One turning vector, and how many steps it has turned:
The counts run from 0 to 522.
[-28 -14  23 -16 -27  -6  -2   4   9  55  15 -16  20  -5  14 -30   1  25
  -5  -3  19  19 -27  -9  -5   9 -18  19  -7   4 -21  -9  25 -40   0  33
  13 -16   4   5 -47 -17   1  12 -11  20 -21   7  -2  17 -39   0  30 -18
  44  12  18 -11   2   1   3   8  11   2  34] | 511
[ -1  -9  16   1   1 -14  14  -5  14  27  11 -25  13  -7 -10 -26  18  14
  12 -46  22  -8 -13   7  15  -5  -6  -5   7  -4 -32  39  16 -21   7  19
   0   9  -1  17 -11  26  24   8  -8  23 -31  19 -14   9 -23  12 -13  -2
  52 -29  39 -16 -18 -19  33  36  10   5  27] | 256
[-21 -20  11  -9  -4 -16  -4   1  18  50  36  -4  11   2   1 -24   8  12
   8 -37  15  -1  -7   0   2 -18  -3   3  11   0 -29  18   5 -22  19  18
  13 -19 -19   6 -42  -6  21  -7  10 -12 -26   9 -19   6 -22  14  11  -5
  48 -21   6 -42 -17   8  14  26  16  10  43] | 395
[ -1 -12  47  11 -28 -17  -7  26   7  30   8 -12   8 -18  -4 -41   1  46
   5 -14  14  18 -18  -9  -1  -7 -21  15   6  -5 -20   9  18 -41 -14  66
 -10   6  -4   5  -6  -7  -2   9  -6   9 -16  14 -11   4 -35   6  -8 -24
  33   2  28 -16  -1 -11   7  17  25   5  24] | 422
[ -9  -3  23 -19  12 -27  24  16  10  26  12 -19  11 -11  -8 -22  15  17
   4 -50  28   3 -19  -6   7  -4  -1  -5  -2  14 -15  13   5 -42  -7  36
  10   0  25  21  -6  21  12  17 -13  23  -8  16 -10   6 -41  -9  -9 -20
  45 -18  36 -19 -12 -10  25  13   7  21  27] | 316
[-21   0  23  10  -6   8  31  -3  11  10  26 -16  25  -6  -5 -34   6  14
  11 -23  27  -3 -12  -3  24 -11  -8  14  17   7 -48  29  22 -17   9  37
  17 -17 -24   9 -24 -16  -4  -9   4  18  -4  11 -28  11 -14  14   8  13
  59 -24   3 -24  -7  -8  12  27  28  14  24] | 348
[-33 -17  20  14 -16 -12 -14  -4  19  39  30   3  12   4  11 -32   0  26
  10 -23  17  11  -7  -4  -1  -2 -20   5  15  -9 -24  25  17 -24   4  22
   4 -19 -29  -4 -28 -19  18 -15   8 -20 -32  14 -21  10 -28  35   7  -7
  41  -4   7 -31 -10   2   7  34  21  -3  37] | 62
[ -2 -21  27  -6  -3  -4   4  -5  12  38  20 -34  14  -5 -14 -19  18  15
   2 -35  19  -8  -8   6   9  -7 -11  -5   6  -5 -31  24  12 -15   9  21
   3  11  -6  14 -16  21  21   1 -15  23 -34  19 -11  13 -17  18   3   2
  55 -37  34 -23 -25 -34  24  20   4  -1  30] | 251
[-17 -11  43  12 -18   3   4  10   2  22   9 -23  14 -11 -14 -26  13  19
  16  -6  21   3  -5  -2   7   6 -15   6  -3  -6 -41  31  19  -8 -15  22
   1  -5  -7  13   4  18  12  -4 -15  28 -24  31 -26  24 -18  28   0  14
  48 -29  33 -18  -2 -37  26  22  10  -3  23] | 197
[-11 -21  43 -17  -5 -22   7  22   6  31  16 -23  15 -12 -10 -29   3  29
  -4 -41  34  15 -13  -9   3  -4 -14   1   6  12  -3  -1  17 -53  -7  55
   2   9  15  13   2   8   9  17 -17  13 -14   6  -7   8 -42  -3  -8 -23
  34   0  26 -22 -11 -18  -1  -1  13  19  24] | 372
[-23 -20  20   7  -9  11  17   3  19  22  26 -21  29   0  -4 -24  10  19
   6 -32  28  -7   0  -2  17 -14  -3  14  17  -4 -39  26  24 -19  13  26
   9 -12 -28   6 -28 -11   0  -8  -2  12 -20   8 -27  10  -4  32   4  18
  53 -17   4 -31  -4  -8   7  28  29  11  31] | 346
[-29 -29  13 -15 -15 -14 -11   8  10  52  35   2  12   8  -4 -33  -2   3
  13 -37   7   6  -3   0  -2 -12  -7   7  11   1 -21   3  17 -22   8  24
   3 -18 -16   3 -28  11  28   1  12 -13 -30   9 -24  17 -25  15  10  -4
  44 -22  -2 -38 -13  -2  16  29  28  13  42] | 390
[-18 -12  40  11 -34   7   2  22   7  23  -1 -24  16 -18   2 -36   7  27
   6   5  24  13 -18  -6  -1   7 -15  20  -3 -10 -38  14  36 -24 -16  37
  -2  -9   1   7  -3   6  -4   9 -21  39 -20  22 -16  19 -24  23   6   1
  36   6  34  -3  19 -25  16  21  12   1  26] | 141
[-19  -6  24   8   2  -4  17 -10  14  24  25 -15  29   0  -9 -31  15  28
   9 -37  24  -2   1  -9  24  -4 -12   3  17   3 -34  28  20 -23   4  32
  13  -7 -33   3 -32 -21   5  -6  -4  -6 -14   6 -31  12 -19  20   2  10
  55 -24  -1 -31 -14  -7  -1  27  25   7  31] | 344
[-33 -18  30  -8 -25  19  12   0   2  28  21 -27  33   4  -5 -35   4   8
   4 -15  22   6  -2  -4  11  -1 -16  25  12  -5 -37  -4  40 -18   0  35
   3  -9 -19   3 -18   2   3   4 -17  23 -18   8 -30  26 -16  21  22  14
  51 -15  -8 -22  -4 -18   4  15  38   8  28] | 291
[  3   1  28   3 -19  -7  22   9  13  18  16 -23   7 -16   1 -38  -8  25
  -6 -22  15   3 -40   2   3 -19 -11  18   9   7 -30   9  17 -39  11  57
   6  -1   3  11 -23 -13  -7  16  -6  39   0   8  -2 -14 -31  -9   5 -26
  51 -13  20 -10  -8  -1  16  19  34  10  24] | 360
[-16 -14  47 -11  -6 -21  12  21   0  26  21 -22   6 -17  -8 -27   0  29
  -3 -35  27  15 -21  -8  -1 -10 -13   1   1  14  -6  -2   8 -48  -8  59
   8   1  14  12   7   4  -1  12 -17  20  -3   8  -8   7 -43  -6  -4 -25
  39  -9  22 -20 -10 -21   4  -4  11  18  22] | 371
[-25  -1  30 -15  -2 -32   3  29   3  35  11   5   9   3  -7 -31   8  29
  17 -33   1  12 -10 -14  -2   9  -9  12  -5  -3 -16   2   7 -34 -22  45
   6 -10   6  19  -6  14  21  16  -9  -8 -10  24 -33  23 -42  -1   3 -21
  36 -22   9 -27  -5   7  14  22  24  12  35] | 327
[-10 -12  42  -7  -7  -6   5  -6  -5  39  27 -35  10  -8 -14 -20  11  12
   5 -19   7   0 -19  10   1  -6 -18  -6   0   5 -33  10   1  -5   5  27
  15   0 -13  11 -16  10  16  -6 -20  27 -19  19 -16  17 -20   8  15   4
  57 -45  23 -28 -30 -34  23   6   8   1  23] | 248
[-14 -12  15  -3   4 -16  11   6  26  38  29  -6  19  -5   0 -22  12  26
   6 -40  24  -6 -15  -3  11 -17   1  -1   8   7 -33  28   7 -27  20  21
  23 -19 -16  10 -50 -19   4  -5   9  -2 -22   8 -17   0 -16  11   7  -4
  55 -17  20 -34  -9   6  13  28  10   9  38] | 400
[-54 -10  15   8  -5  -4  22   2  14  11  34  -8  15  -9  22 -29 -11   4
   1 -32  48  13 -19   2  -5 -11 -10  -1  14   5 -18  26  24 -34   3  30
  14 -37  -1   6  -1  -9   5  -8   6  20   0  12 -13   5 -38  30  10  -5
  40  12   8 -19   5   2  11  22  12  20  31] | 497
[-31 -20  45 -15  -4 -21   7  20  -6  28  25 -15  12 -11 -17 -32   0   9
   5 -35  29  17 -13 -12   1  -6 -13   1  -1  19  -6  -1  14 -37 -18  53
   7  -8  10  11  18  17   8  10 -14   8  -2   8 -20  24 -45  -6  -2 -14
  38 -12  12 -26  -8 -27   4  -3  15  27  25] | 376
[ -6 -11  17   2  -2  -5  19  19  24  33  14 -12  25 -11   1 -25  20  30
   9 -31  31  -9 -15 -11  18 -13   8   5   1  10 -40  30  16 -34  13  24
  21 -13  -3  15 -43 -17 -11   5   3  17 -19  10 -15  -2 -11   9  -3   2
  52  -3  32 -25   5   7  17  26   8  14  36] | 406
[-36 -13  33  -7  -2   1  14  12   7  25  18 -21  34   5   1 -21  14  37
   3 -31  30  10   8 -18   9  13 -18  14  12 -12 -14   3  30 -35 -15  33
   7  -1 -18   2 -16  -9   4   2 -33   2 -21   9 -31  17 -27  26  11   7
  44  -3  -2 -21   2  -8 -18  14  23   7  33] | 284
[-26 -24  36   2 -13 -15  -2 -10  10  25  26 -11  13  -9  -9 -38  -5  21
   4 -42  40  16  -5  -7   9  -8 -24  -7  20  11  -3  15  24 -38  -7  51
  -1   1 -12  -1   9   1  18  -5   1  -8 -14   2 -11  16 -40  19  -8 -12
  32   2   9 -23 -19 -30  -5  12  17  14  23] | 433
[-25 -21  28   3  -3  -4   0  14  12  35  27 -12  26   6  -4 -22  12  32
  12 -37  18   1  13  -8   8  -5 -10  12  16 -10 -29  16  17 -20   5  27
  10  -8 -32   4 -26 -10   7 -13  -7 -10 -23  10 -33  12 -15  34   6  10
  47 -23   1 -38 -11  -7  -2  22  26   6  36] | 340
[-16   4  21   7 -11   3  28 -10  13  12  19 -16  29  -6  -7 -36   6  17
  10 -29  26  -2 -15  -2  27  -7 -11  11  17   7 -45  31  24 -21  10  37
  12  -7 -24   3 -35 -20  -5  -2   2  17  -8   7 -24   6 -16   7   3   6
  57 -23   6 -18  -8  -7  13  30  29  12  26] | 349
[ -9  -1  38  21 -25 -23 -13  -1   5  24  20   0  -5 -13  -9 -43  -6  24
  15 -16  13  16 -18   5   0  -6 -27  -1  11  -3 -28  30  13 -19  -8  52
   0 -10 -19   3   6  -3  20  -9  12  -4 -14  26 -14  14 -42  20  -8 -15
  35 -16  27 -21 -11 -21  24  28  22  -2  19] | 482
[-11 -12  34   0  -1  -5  15  -1   4  25  26 -33   8 -12 -15 -22  14   3
   6 -30  20 -10 -15  10   5 -11 -11  -6   3   2 -37  29   5  -5   6  23
  12  -5  -6  17  -1  24  20  -4 -16  34 -18  23 -16  12 -18  18   0   6
  55 -43  30 -26 -21 -32  33  19  10   7  23] | 253
[-36 -21  21 -11  -8 -19 -10 -15  12  43  23  -5  16  -4  -4 -36   4   1
  13 -36  30  14  -6  -5   4  12 -18 -13   1  10  -9  21  23 -26 -15  23
   4 -12   2   3  -3  24  36  -2   3  -7 -27  13 -16  35 -46  19   1  -7
  36  -4  23 -23 -14 -31  13  20   2   6  31] | 106
[-22 -23  46  -2 -29 -12  -7  20  -3  42  24 -23  -4 -18   5 -30 -11  22
  -2  -3  19  21 -32   4 -20  -8 -20   7  -8   3 -16  -4  12 -31  -9  44
   3 -12   8   8   6   7   3   3 -17  34 -12  18   0  12 -39   7  15 -22
  34   1  34 -15  -1 -24  18  -2   7   5  21] | 92
[-50 -21  13   8  -1  -3  19   5  18  15  32 -10  14  -8  23 -27  -8   9
  -3 -39  52  10 -13   1  -3 -11  -7   2  20  -2 -15  32  29 -40   9  25
   7 -28  -4   5  -2  -6   9  -8   5  16 -12   9 -10   0 -35  37  10  -7
  37  17  13 -18   5   2   7  25  12  18  35] | 496
[-22  -1  10  10  -9 -20  10  -5  16  10  19 -17   3  -4  19 -27  -4  21
  -6 -42  20   6 -20  10  -9  -9 -21   9  27 -25 -12  25  18 -36   3  32
 -11   3  -8   5   0  11  25   0 -10  21 -27  19  -5  -5 -40  38   0 -24
  41  -5  19 -10 -12   0  21  43  33  -1  30] | 212
